One turn moves each row of this set onto another row. After a few examples, where does it send each row asked below?
q_767: [.14,.26,-.12,.01,-.12,-.13,-.11,-.18,-.03,-.13,.00,.07,.00,.11,.25,-.03,-.15,.01,.18,.00,-.03,-.09,.22,.05,-.03,-.07,-.12,-.01,.10,-.14,-.18]
q_193: [.00,-.07,-.10,.29,-.16,-.07,.01,.04,-.12,.14,-.05,-.09,-.08,-.18,.00,-.16,.05,.09,-.05,-.07,-.06,.01,-.39,.00,.06,-.18,-.05,.08,-.04,-.36,.04]
q_172: [-.16,-.02,-.04,.46,-.11,.02,-.02,.07,-.15,.19,-.18,.02,-.10,-.10,.02,-.04,.14,.17,.02,-.14,.04,-.05,-.16,.10,.06,.01,-.02,.01,.14,-.34,-.04]
q_467: [-.05,-.20,.08,.16,.06,-.13,.08,-.22,.14,-.29,-.18,-.17,.00,-.37,-.08,.08,.17,.18,-.04,-.01,.12,.15,-.01,.08,-.08,.01,-.14,.12,-.03,.07,-.08]
q_537: [.05,.03,.13,.34,.08,-.07,.25,.02,-.14,.01,-.18,.01,-.21,-.16,-.13,-.13,.10,.11,.12,-.06,-.17,.02,-.13,-.05,.18,-.06,-.05,-.04,.07,-.41,-.05]
q_394: [.10,.14,.11,-.06,.15,.15,-.30,-.06,.13,.12,.21,-.04,.21,.01,.11,.04,.08,-.20,.01,.06,-.08,.21,-.02,-.16,.09,.02,.23,-.02,.20,.14,-.21]
q_703: [-.10,-.12,-.09,-.12,.22,.12,.07,.01,.14,-.05,-.07,.28,.07,.14,.01,.40,.05,.12,-.10,-.02,.05,-.18,-.11,.03,.00,-.05,-.14,-.04,-.22,.20,.23]
q_676: [-.10,-.23,.12,-.08,.39,.11,.03,.00,.09,-.14,-.05,.26,-.02,.01,.04,.38,-.10,.15,-.08,-.03,-.06,-.05,.01,.07,.12,.02,.01,.20,-.16,.19,.28]
q_409: [-.21,-.24,.00,-.21,.14,.10,.02,-.12,.02,-.09,.13,.28,-.21,-.03,.00,.27,-.13,.04,.00,-.16,-.02,.02,-.06,.09,.15,-.04,.00,.11,-.23,.18,.20]
q_206: [.04,-.05,.08,-.03,.21,-.07,-.17,.19,.03,.25,-.07,.05,-.08,-.20,-.06,.08,-.36,.24,.04,.13,-.05,-.04,.08,.10,-.06,.29,.00,-.17,-.14,.16,.06]
q_139: [.20,.19,.02,.00,.08,.07,-.14,-.02,.15,.13,.10,-.19,.08,.08,-.05,-.01,.10,-.31,.05,.18,.11,.07,.01,-.07,-.03,.03,.23,.12,.16,.28,-.15]
q_782: [-.02,.12,.01,-.02,.07,-.03,-.12,.13,.08,.17,-.01,-.12,.16,.01,-.06,.06,.12,-.35,.06,.11,.01,-.01,.30,-.25,-.02,.11,.14,-.01,.15,.23,-.15]
q_325: [.00,-.12,.04,-.18,.19,.09,.06,-.08,.05,-.08,.01,.26,-.01,.07,.06,.28,-.12,.06,-.11,-.01,-.07,-.10,-.07,.07,.22,-.11,-.18,-.05,-.18,.18,.42]
q_217: [.15,.09,.02,-.10,-.01,.03,-.08,.13,.09,.20,.09,-.13,.09,.07,.09,-.20,.00,-.26,.02,.15,.05,.11,.18,-.08,.14,.21,.24,-.03,.13,.16,-.18]
q_869: [-.21,-.12,.04,.30,-.11,-.03,.25,.09,.07,.11,-.22,-.14,-.04,-.20,-.02,-.15,.09,.09,.06,.07,-.07,-.24,-.16,.04,.16,-.26,.07,-.04,.05,-.22,-.12]
q_899: [.00,-.11,.04,.08,.22,.10,.09,-.02,-.06,-.08,-.18,.29,-.05,.14,-.10,.31,-.28,-.03,-.11,-.12,.09,.08,-.04,.10,.23,-.04,-.13,.00,-.17,.20,.30]
q_803: [.20,.07,-.04,.06,.16,.13,-.09,.07,.11,.03,.08,-.21,.02,-.14,.06,-.10,-.14,-.34,.03,.21,-.07,.17,.11,-.12,-.09,-.08,.23,.03,.08,.30,-.11]
q_894: [.34,.27,.01,.01,.12,.02,.07,.08,.08,.13,.03,-.27,.12,.10,.05,.00,.03,-.12,-.01,.15,-.07,.19,.08,-.15,.05,.05,.28,-.01,.09,.28,-.07]
q_516: [-.16,-.14,.04,-.25,.23,-.05,.15,-.23,.17,-.11,-.16,.25,.05,.15,.03,.29,-.10,.17,-.07,.00,-.07,.05,-.04,-.06,.21,-.03,-.10,-.12,-.24,.12,.16]
q_992: [-.05,-.01,.08,.42,-.11,-.03,.20,.04,-.06,.19,-.12,-.04,.04,-.20,-.12,-.09,.05,.23,-.01,-.07,.01,-.08,-.21,-.11,.09,-.09,.04,.03,-.03,-.37,.00]
q_113: [-.06,-.02,.10,.24,-.06,-.05,.14,-.07,-.09,.02,-.28,-.06,-.10,-.20,-.05,-.01,.03,-.03,.09,-.16,.06,-.08,-.21,-.06,.01,-.25,-.07,-.04,-.01,-.47,-.04]

q_676 turns into q_217
q_206 turns into q_767
q_139 turns into q_992
Where do these go?
q_516 turns into q_803
q_894 turns into q_193
q_899 turns into q_394
q_782 turns into q_537

One turn moves each row of this set onto another row. After a few examples, where does it send each row asked below?
q_685: [-.38,-.12,-.11,.03,.18,.10,-.07,-.23,-.17,.17,-.12,-.08,.06,.14,.11,.18]
q_514: [.14,.05,.12,.03,.05,.28,.07,.01,-.25,.12,.14,-.01,.16,.22,.07,.20]
q_795: [-.11,.09,.10,.22,-.10,-.17,-.22,-.02,-.01,-.02,.04,-.27,-.03,.20,.22,-.01]
q_519: [-.01,-.10,.00,-.01,-.16,-.13,-.15,-.21,.02,-.11,.07,.03,.02,-.12,.30,.00]
q_764: [.09,.04,.07,.00,.12,.36,.14,.12,-.21,.16,.16,.03,.21,.09,.02,.12]
q_962: [-.07,.01,-.05,.32,-.13,.08,.16,.23,.05,-.12,.13,-.20,.06,-.22,.12,-.04]
q_839: [-.31,.15,.02,.12,.31,.04,-.12,.15,.08,.14,.08,-.16,.06,-.10,.09,-.27]
q_421: [-.06,-.13,-.08,-.01,-.02,.08,.02,-.05,.05,-.08,.10,.05,.04,-.41,.21,-.11]
q_273: [-.24,-.06,-.26,.00,.07,.28,.13,.24,.14,-.02,-.17,.07,-.16,-.11,-.10,.09]
q_398: [-.32,.04,-.15,-.12,.15,.04,-.18,.09,.13,.10,-.23,.08,-.14,.23,-.04,.06]
q_91: [-.17,-.05,.00,-.16,.12,-.05,-.23,-.13,.06,.07,.05,.06,.06,-.20,.24,-.19]
q_240: [-.23,-.26,-.15,.03,-.21,.16,.05,-.04,-.16,.07,-.10,-.17,.12,.05,.09,.26]
q_730: [.05,.12,.16,.14,.09,.06,-.10,.28,.00,-.12,-.11,-.05,-.17,.01,-.21,-.19]
q_250: [-.12,-.05,-.19,.10,-.16,.04,.01,.05,.08,-.14,-.19,.05,-.21,.20,.01,.29]
q_297: [.07,.16,.13,.25,.10,-.01,-.03,.21,.01,-.21,-.08,.03,-.16,.05,-.18,-.12]
q_704: [.04,.16,.15,.14,.05,-.06,-.11,.27,.04,-.14,-.09,.04,-.06,.12,-.20,-.16]
q_317: [.05,.10,.12,-.04,.21,.27,.02,.02,-.22,.20,.13,.04,.20,.22,.05,.10]
q_391: [-.40,-.15,-.23,.03,.09,.18,.16,.03,-.06,.13,-.04,.04,.29,-.06,.02,.12]

q_391 turns into q_240
q_421 turns into q_519
q_297 turns into q_704
Where do these go?
q_273 turns into q_250
q_962 turns into q_795
q_764 turns into q_514

